These are runs of 6 systems, one row a step. Runs of the same system follow the same rule from any start.
path 1, C, 10 rows:
[-28 -11 -12 -17 19 15 -25 13 -13 -14 -21 -10 -13 0 43 8 -4 26]
[-14 -14 -6 10 4 11 -3 7 -50 25 -20 -14 24 8 19 -14 -18 20]
[2 -5 7 17 10 -18 -10 -23 -6 -4 2 -28 44 23 10 8 -37 1]
[31 -10 5 12 -18 -20 -23 -23 -20 -24 25 -5 0 -21 9 3 -29 -9]
[21 -9 17 -6 0 19 -33 -20 5 22 21 30 15 -26 -7 2 -8 -26]
[17 -1 -20 5 -5 9 -29 16 39 9 -23 28 -2 -12 -18 21 -21 -10]
[22 7 -25 22 -19 -8 18 4 11 31 -16 22 -10 -1 -40 -11 -2 2]
[8 19 3 7 -9 -19 34 -12 42 10 15 2 -1 27 -17 4 20 -12]
[-1 13 9 0 -24 -4 23 17 25 -37 23 -2 -36 -6 2 0 30 3]
[-35 -6 16 -14 17 21 14 12 2 4 12 14 -25 -13 -4 -20 36 12]
path 2, P:
[14 -21 -6 9 -28 -3 24 34 -19 -11 -7 -8 6 16 1 8 -24 -35]
[27 4 2 -1 -15 -10 41 -21 -21 2 15 -1 3 3 -37 22 3 -27]
[13 -2 -15 -14 -3 -12 7 -9 22 0 -2 12 -29 0 -14 63 9 -5]
[-7 10 0 -6 -16 18 4 15 -18 -4 2 3 -26 -29 4 37 36 24]
[-11 39 -4 5 15 5 -5 -1 12 11 -24 -10 8 -19 -26 3 34 34]
[-2 16 -27 -4 11 -20 -28 2 8 0 -28 -13 -16 1 27 -25 14 25]
[-15 9 14 -21 13 10 -5 -14 -11 1 14 -8 10 15 38 -46 19 6]
[-17 -3 5 -13 26 16 -8 -8 26 -33 -2 3 21 22 3 -31 -34 0]
[0 -38 -7 5 -3 16 -2 -3 -21 -1 4 25 -3 6 5 -31 -49 2]
[-2 -26 15 22 -8 10 18 -2 -8 39 10 7 36 23 -6 12 -26 -15]
path 3, N, 10 rows:
[1 18 12 -6 20 -2 7 -10 -5 34 -8 -5 23 -15 -35 7 34 -20]
[28 21 -21 -18 -8 -26 -8 9 6 -18 -29 -21 -4 9 5 29 7 -30]
[26 29 1 -22 -24 17 -9 -9 -23 -11 14 11 -13 -26 5 -18 31 -4]
[5 38 -13 -6 0 14 -18 -17 51 1 -8 15 13 10 -6 6 2 21]
[13 -3 -34 6 -31 6 1 11 -6 -19 -9 14 -29 5 22 -13 -23 27]
[-12 -1 11 17 -8 13 12 -26 3 36 31 16 4 11 7 -28 3 36]
[-18 -20 1 23 6 -21 12 -1 23 -19 6 -20 11 32 14 23 -35 17]
[-17 -39 18 10 11 -2 2 2 -45 -9 22 -6 -15 -25 7 -9 -9 8]
[-33 -13 24 0 42 -1 -14 3 15 28 -6 -9 27 -1 -8 12 9 -10]
[2 -10 -6 -2 0 -8 2 46 -21 -17 -37 -22 5 -3 -5 12 -5 -33]
path 4, D (10 x 18):
[-2 -8 -12 -38 29 1 -6 -6 17 -31 -18 3 -13 8 -10 37 -13 -17]
[-8 -8 -7 -23 -13 36 11 31 -38 11 -14 14 -17 -12 4 25 21 -3]
[-7 7 -13 9 9 22 7 -13 -10 42 -24 6 35 18 -20 12 -16 21]
[24 20 -32 -1 -24 -12 -15 -10 -5 -7 -19 -14 0 24 38 2 -14 21]
[19 25 17 -17 -13 11 -8 -32 -25 3 29 -4 10 -10 18 -16 25 -5]
[-9 6 18 2 16 20 -38 -13 34 -23 16 11 16 -19 2 10 -18 22]
[-3 -33 0 19 -16 1 -22 26 -16 0 9 14 -27 -30 22 -20 -12 14]
[-15 -21 23 24 12 -17 8 0 12 41 16 -1 22 15 3 -31 1 -9]
[-1 11 3 23 -15 -30 13 23 34 -37 1 -27 8 19 5 -7 -10 -6]
[22 -4 12 -4 -4 -19 21 -3 -24 -23 19 -5 -19 -24 -30 -9 11 -37]
path 5, A (10 x 18):
[-13 -38 0 -13 1 17 24 28 -33 14 -4 16 -27 -6 -7 8 8 -22]
[-5 3 17 -12 1 17 36 4 -13 18 -2 -4 32 21 -24 18 9 -36]
[32 24 -15 -5 -19 -9 18 -11 -31 -8 -17 -19 8 -2 -20 35 3 -13]
[22 29 5 -34 2 9 -14 -35 -20 -5 12 1 -6 -19 4 14 32 -7]
[-3 35 -8 -18 10 27 -36 -4 17 -1 -26 -1 23 -1 13 16 9 21]
[-1 21 -23 10 -2 9 -21 -1 -12 14 -23 7 0 -16 2 -45 0 43]
[0 4 -1 10 15 -20 -9 -33 23 24 9 5 13 19 5 -46 -7 14]
[0 -10 -5 26 -13 -34 -9 3 19 -14 5 -19 -3 22 38 -9 -23 16]
[-21 -34 26 20 5 -6 -1 6 -1 -29 36 -1 -19 -18 16 -11 -13 13]
[-23 -45 11 8 25 2 -2 17 24 4 2 15 -4 -3 -12 26 -23 -13]
path 6, N (10 x 18):
[14 1 -20 -3 -10 -7 -41 -11 12 -12 4 13 -32 -17 34 -10 -3 28]
[-23 6 9 15 -16 28 -6 15 20 16 10 17 6 8 29 -24 8 36]
[-22 -6 -8 34 1 -5 23 14 9 -12 -10 -9 14 21 -12 -26 -36 29]
[-8 -40 3 7 22 -27 10 -20 -24 8 15 -3 -14 7 1 -36 -23 -3]
[-25 -32 33 -13 23 2 7 4 10 5 23 -5 16 17 18 10 -1 -31]
[-14 -15 17 -2 11 13 16 31 -14 -28 -8 -8 6 -19 -31 29 -7 -24]
[8 -3 -12 -14 26 -7 -7 -4 -18 31 -26 7 -9 -29 -39 9 17 -19]
[22 19 -13 -20 -15 -10 -3 11 3 26 -20 -9 2 18 16 21 31 -35]
[32 43 3 -3 -38 7 13 -3 -9 -26 9 -8 6 -7 -4 1 21 -6]
[22 31 -18 -5 3 -5 -23 -39 27 -15 4 12 -11 -11 -13 -4 -1 23]
path 7, P (10 x 18):
[-9 -26 -5 4 30 -9 -35 9 15 27 -24 5 14 -6 -4 19 -23 -14]
[11 -11 7 7 -23 1 -11 31 -46 -3 -9 -20 16 -14 20 2 -1 -24]
[29 31 9 -8 1 -10 4 -26 -3 -2 0 -11 33 0 -31 -2 5 -34]
[34 1 -23 -23 -17 -6 -19 -7 21 -15 -4 20 -30 1 11 18 -10 -22]
[1 9 13 -12 -34 44 16 7 -9 5 24 28 -9 -9 10 7 24 3]
[-8 30 -9 21 -8 14 13 12 41 -2 -18 11 11 5 -34 4 -1 28]
[1 -4 -26 23 -15 -27 8 2 -3 11 -5 -2 -37 2 17 -22 5 36]
[-29 1 27 2 16 -14 18 -15 10 22 27 -19 6 21 21 -11 34 8]
[-30 -12 10 0 30 -11 -6 13 24 -49 -5 -20 -3 1 3 -4 -16 4]
[-8 -32 4 -7 28 4 -9 -7 -39 6 3 10 -13 -28 -12 -33 -12 -2]
path 8, D, 10 rows:
[5 -16 1 1 6 -2 -7 25 6 -30 -9 9 -2 -12 -22 -44 -28 -29]
[2 -33 2 -16 -1 8 22 17 10 4 7 24 -10 24 -6 -19 -14 -48]
[-3 -4 4 4 -25 18 47 17 20 -1 9 14 3 32 -16 23 -8 -16]
[20 2 -16 11 -24 -9 39 -17 -10 -4 4 4 -15 5 -32 40 -10 9]
[14 2 -14 -13 5 -22 4 -35 -4 23 3 -2 -20 2 -2 50 19 4]
[-11 25 -1 -8 5 4 -12 1 -1 14 -12 -14 -6 -17 12 43 42 25]
[-8 27 -12 7 18 3 -25 -1 -19 11 -30 -12 9 -32 -8 -12 16 37]
[-3 5 -19 -14 27 -6 -37 -7 -4 8 -28 -2 2 0 22 -49 -3 10]
[-12 9 10 -17 -1 25 -11 16 1 -16 2 2 13 17 32 -52 4 -10]
[-6 -4 16 3 -5 31 9 1 2 -32 17 12 20 7 -7 -40 -35 1]
path 9, G (10 x 18):
[1 3 -30 14 8 -12 -21 -6 37 -6 -13 18 -27 -8 -8 -9 -18 39]
[-15 -27 -5 -4 3 -24 20 13 4 5 6 -2 -33 23 22 -40 8 -12]
[-26 14 12 -3 27 -4 18 -1 26 -27 -8 -24 32 32 -9 -12 -7 -2]
[6 -17 -20 -5 13 4 14 -11 -18 -36 -15 7 -16 -9 -32 13 -41 7]
[-21 -31 15 -23 25 13 17 -12 -35 29 12 8 -7 8 5 8 11 -13]
[-9 13 4 -9 0 23 -4 27 -7 1 -26 -18 35 12 5 47 6 -12]
[35 15 -13 10 -19 -1 -1 -6 -43 6 -11 0 6 -32 -29 2 -1 -6]
[14 6 3 -12 4 -7 -31 -39 -8 40 19 9 2 -6 28 7 21 8]
[13 18 5 -3 -36 11 -24 29 20 -22 6 -1 -1 0 40 5 14 -10]
[7 18 8 28 -18 5 2 2 13 -2 14 14 8 -22 -25 -54 -2 16]
path 10, C (10 x 18):
[11 30 11 -20 5 22 3 10 4 -9 -11 5 16 -24 -37 -5 24 -33]
[4 27 -29 -32 21 -2 -9 -9 20 -16 -33 8 -21 -5 -21 1 15 7]
[11 28 -30 -22 -19 9 18 -7 -17 22 -17 6 -19 21 11 -14 30 16]
[-15 37 5 -1 -14 26 23 -6 13 -3 4 -10 23 31 17 3 14 34]
[-17 5 0 15 -1 -3 -1 -16 -2 -28 19 -10 -16 -3 22 -1 -5 60]
[-23 -31 16 7 6 3 -10 -13 -19 29 30 3 -7 0 40 -10 6 20]
[-20 -27 17 20 0 5 -22 29 5 4 0 -12 29 6 31 13 -24 -4]
[1 -29 3 32 12 -17 -8 11 -18 -11 -5 -8 13 -21 -22 -19 -40 -5]
[22 -24 5 -7 20 -30 -7 -23 -1 13 8 -1 7 4 -16 -7 -19 -49]
[35 5 -3 -16 -23 4 -9 16 9 -17 -2 10 0 -5 -9 15 -8 -53]
path 11, A, 10 rows:
[-25 -6 32 21 12 -19 3 0 -18 -7 17 -42 17 -5 19 16 14 10]
[-9 -21 8 11 32 -23 -28 7 -13 -10 -13 -21 6 -35 -16 24 -11 -5]
[9 -26 2 -16 14 -2 -34 19 -19 20 -14 9 1 -20 4 -10 -5 -44]
[16 9 11 -4 -17 23 -8 22 0 -2 -9 7 40 8 -4 -24 -19 -44]
[37 17 -12 6 -30 12 4 -9 1 -28 4 16 7 -4 -27 -12 -30 -8]
[26 8 -10 -18 -23 14 -2 -31 22 -4 27 35 -26 4 5 9 0 3]
[-15 19 -1 0 -26 30 7 9 31 6 11 17 -9 15 22 23 19 32]
[-24 13 -2 27 -2 4 25 8 5 17 -2 -1 -12 -10 -20 -2 23 46]
[-11 -4 -4 11 27 -43 13 -12 16 35 -7 -13 -15 8 -14 -5 30 7]
[-10 -1 6 -1 8 -41 3 21 -3 -7 -9 -44 -4 12 26 -3 26 -16]
path 12, G:
[-14 -22 4 -4 11 6 -17 20 8 4 3 20 -26 -21 6 -55 5 -3]
[-20 -3 -10 0 20 5 -9 16 34 16 -28 3 23 34 7 -30 -15 3]
[17 -9 -28 2 -11 -14 27 2 -3 -18 -19 -3 2 32 -14 -12 -40 -16]
[0 -13 14 -14 13 -3 34 -45 -13 0 31 2 5 23 -14 6 -10 -10]
[-14 -6 13 -15 -2 29 12 4 3 -22 12 5 -1 2 4 63 -2 3]
[-10 0 9 12 -14 19 20 31 -29 12 -4 4 -8 -34 -30 18 21 4]
[-2 13 -9 11 15 -15 -19 -8 -8 48 -23 -13 12 -15 -4 19 30 22]
[27 15 -18 -6 -17 -36 -28 4 -11 -7 -17 -23 -12 -6 33 3 15 -14]
[17 23 19 -8 -1 -7 -20 -16 4 -22 23 -5 9 -17 5 -50 13 -17]
[-2 2 -6 -12 8 27 -32 -10 34 -17 4 31 -2 0 9 -20 -26 18]

Name the system that made each run.
path 13 (2 x 18):
[13 -10 -14 6 -7 3 -20 20 17 -37 -17 11 -5 -17 -16 27 -38 -9]
[1 -27 10 -4 9 -1 16 -5 -14 40 15 23 -14 -12 -22 -30 10 -25]
 : G
path 14, 2 rows:
[-3 -16 -6 13 -32 18 8 23 -29 -17 5 5 -23 -18 13 33 -8 22]
[-1 26 11 22 4 -1 12 -18 -4 32 2 -6 25 -15 -35 16 21 21]
 : P
path 15, 2 rows:
[6 16 -11 -11 12 7 13 -3 -27 18 -36 -19 39 23 -16 15 -6 -15]
[29 33 -12 -3 -5 -22 2 -28 -14 -33 -6 -30 13 2 -7 21 -6 10]
 : C
path 16 (2 x 18):
[-19 -11 -7 -11 6 29 -11 -2 14 -15 3 25 -4 18 24 -38 -31 25]
[-25 -30 -1 8 3 30 17 7 -2 10 3 25 10 25 0 -19 -41 15]
 : N
path 17, 2 rows:
[-28 -5 25 0 36 -5 23 2 12 -21 7 -14 10 -1 -32 -34 3 -9]
[-2 -23 -14 -35 25 -21 0 3 -8 -30 -10 -10 -36 10 20 -7 4 -24]
 : C
path 18:
[4 -30 -17 -5 -16 3 4 26 -33 -17 -9 4 -39 -14 15 20 -9 2]
[-24 2 34 7 18 3 9 3 -18 30 9 -20 33 -3 -3 -25 28 -8]
 : G
path 19 (2 x 18):
[35 34 -17 -19 -30 21 -1 -17 -22 -10 0 15 -1 -7 1 -29 3 2]
[-2 25 -3 -23 6 38 -7 -32 28 3 7 26 14 18 -2 6 -4 23]
 : C
path 20:
[7 -11 4 -15 2 4 -20 -16 -50 -4 7 -10 3 0 36 -27 -6 0]
[-1 10 19 -15 16 21 -16 -24 14 3 9 6 46 18 -2 2 -23 -18]
 : P
path 21:
[14 1 -5 -12 11 5 -18 -14 19 -12 -9 1 36 30 7 -10 -41 -21]
[22 -23 -3 -10 -20 20 19 -8 -8 -12 18 32 -3 9 -12 -2 -37 -26]
 : G
path 22:
[-10 -14 3 -17 44 -7 -9 -4 -15 32 -18 1 -2 -19 -25 0 17 -22]
[7 6 -6 -22 -6 -4 5 28 -1 10 -28 -13 10 21 12 22 22 -44]
 : N
path 23, 2 rows:
[25 3 -5 -37 2 9 -13 -27 -23 2 2 2 20 23 21 8 -12 -34]
[26 20 -8 -7 -26 36 -17 -4 -10 -23 -5 14 19 -12 -6 30 -24 6]
 : C
path 24:
[16 -6 19 -5 -17 16 -36 14 -8 12 8 3 22 -21 25 28 3 -30]
[14 20 10 17 -19 29 -22 19 2 1 -4 14 30 -36 -27 -3 -6 -7]
 : A
path 25 (2 x 18):
[-5 -12 5 28 -4 -15 -15 49 12 20 -25 -14 24 -7 -1 2 -2 -22]
[19 -5 12 14 -9 -21 6 17 -11 -12 7 -5 4 -24 -28 -39 -3 -35]
 : A
path 26, 2 rows:
[-11 -23 16 33 -12 8 -1 24 -30 -19 13 -2 1 -33 -5 -16 -23 16]
[-17 -34 16 -4 47 -16 -11 -21 4 24 6 2 12 -1 -14 -4 -15 -20]
 : C
path 27:
[0 15 16 -16 27 6 3 -23 22 -24 13 9 13 -6 -39 -33 -6 -13]
[14 -8 -26 -40 2 0 -8 -6 9 -20 -3 23 -45 8 17 3 0 -14]
 : C
path 28 (2 x 18):
[-9 8 -12 -20 -14 25 3 20 -19 -36 -8 -2 -22 10 35 -24 3 15]
[-31 -5 5 -14 20 39 18 -13 -28 6 -1 6 18 16 5 -18 -12 30]
 : C
path 29, 2 rows:
[9 22 -8 16 2 -1 13 -1 4 12 -14 9 7 -13 -45 -52 3 8]
[5 9 -11 -22 11 -21 11 -23 41 -5 5 3 -16 39 5 -16 6 -12]
 : C
path 30, 2 rows:
[3 4 -14 -25 26 -9 -27 -24 23 14 -10 13 -9 14 12 -47 0 -4]
[-5 -6 1 -17 -24 31 14 24 13 -19 3 16 0 37 28 -16 -16 -15]
 : N
path 31 (2 x 18):
[14 25 -20 38 -13 -23 9 -5 9 4 -16 -12 13 1 -26 -23 -12 28]
[14 -4 -2 0 4 -44 -9 -33 15 -2 28 -3 -33 -2 17 -25 11 0]
 : A
